One hidden turn or mirror swaps the rows below in pairs. Which row is each named row swapped with?
The rows were stretched afterwards, more along some directions than others.
pufik: [-22 -23  -6  -3 -22   4 -29  -9 -31  15  17  21  11  16  20  14]
Silu: [ 39  -3 -13   8  -1 -11  24  10  -9 -12 -10  12 -35 -28 -29 -21]
puvel: [ 16  14 -33   6 -24  -8 -11  -5 -38  17  34  14 -13 -12  -1  -9]
pipor: [  4  12 -26   0 -15  24   3   2  -8   1  11  10   4  -2   2 -18]
tez: [ 31  -9 -19 -10 -11  13   9   4 -11   1 -16  30 -16 -16 -27 -24]
divu: [  9   3 -38 -11  -8  19   6 -16 -28   5 -16  -1  -8   1   5  -1]
fafi: [ -9  -3  13  18 -30   3 -20 -11  -7  16  34  13 -20  -3   8  -3]
Nife: [ 20  20 -21   9 -15 -10 -14  -2 -38  12  34  16 -17   1   0 -14]
tup: [  8  -6 -34  -9 -11  18   6 -17 -30  10 -10  -8 -14  -4   7   2]
nal: [ 27  17 -27   3 -20 -12  21  -6 -25  18  14  11 -29 -31 -11 -18]
Vove: [ 34  -1 -14 -15  -8  13   3   6 -12   3 -14  33 -16  -3 -23 -25]
tilo: [ -8  -3   7  14 -36  -5 -12 -14  -7  18  26  23 -24   0   0  -3]
vamo: [ 21 -22 -25 -20   8  -5   8   7 -30  -1  -8  -7 -17 -25  -3  -2]
foli: [ 22  16 -25  20   5  -8   9  13  -8  -9  22   1 -21 -16  -8  -3]
fuget: [-10  17   2  23 -26   8 -12 -21  -9   9  26  26 -26  16  11  -4]
Fufis: [-17 -26  -1   5 -16   1  -9  -9 -14  16 -16   8  -7   1   7  23]
gogim: [  6  20 -11  -6  -5   3 -11  14 -26  13  11  24  -8  16   5   8]
Redi: [ 25 -25 -13  -4  14   2 -14  10 -26  10  -1   3 -10 -28  -4  -5]
tifuz: [ 17   9 -18  13 -22 -13 -14  -4 -42  17  36  13 -15  -6   1 -10]
Gafu: [ 15  14 -27   2  -4  26  -4   2  -9  11   3  -2  -1   0  10 -28]
Vedo: [ -2  11 -18 -22 -23 -16  27  -7  -8   8  -3  34 -17  -1 -15  27]
Mano: [ 22  14 -23  -6   4   7  13  -5   2  38  -8  10 -17  -6  -8 -13]
tisa: [-10  -8   9  -3 -24  -1 -11   8 -10  -3  36  12  -9 -12   5   4]
vis: [-16  -3  15  17 -41  -6 -12 -12 -11   2  37  26 -23  -5   4   5]
Mov: [ 12  23 -12  -5  -4   1 -10  16 -26  16  14  23 -15  15   6  -1]
fifo: [  1  19 -22  21 -27  21  -2 -22 -15  22  18  13 -25   6  12 -10]
leko: [ -5   8  -5  18  -6  -6   5  10 -16  18   2  -3 -11 -15   9  26]
salo: [  5  29 -16   0   1   1   0  15 -18  18  19  17 -15  13   5  10]
bipa: [  8   9  -7 -18 -11 -20  28  -5  -2  18  -9  25 -26  -4 -14  12]
tesek: [-29 -20   7  13 -12  -8  -9  -6 -17  16  -3   2  -2   0  17  40]
vova: [-13  21 -20 -17 -40  -7  29 -13  -6  -1   2  45 -11   4 -13  29]
mer: [-20 -22   7  10 -18  -1 -15  -5 -21  17 -10  10   0  -1  11  31]
vit: [ 35  11 -28  17  -4  -5  22   5  -7 -10   6   6 -28 -28 -23 -16]
lubi: [  7  -5 -46 -15 -12  19   4 -15 -28   8  -9  -6  -8 -11   6   2]
Tifa: [ 33  20 -23   0   9  12   9  -1   1  35 -13   7 -16  -2  -7 -22]
moni: [-10   1  12   2 -22  -3  -9   6  -6  -7  28  16  -7   5   3   3]
Ninal: [ 16   7 -22  -4 -28  15  14 -22  -8  27  -3  22 -14 -29 -10 -16]
Bimu: [ 15  20 -25   8  -5  26  -5   1  -7  10  11  -1  -2   0   8 -26]
Mog: [-30 -16   6   6 -19   0 -22 -15 -22   8   0  26   8  21  18  25]
sot: [ -3  22   2  20  -3 -10   7  11 -13  12   2   6 -19   6   4  26]

Swapped with Fufis: tilo
Swapped with Gafu: Mov
Swapped with mer: fafi
Swapped with vova: foli

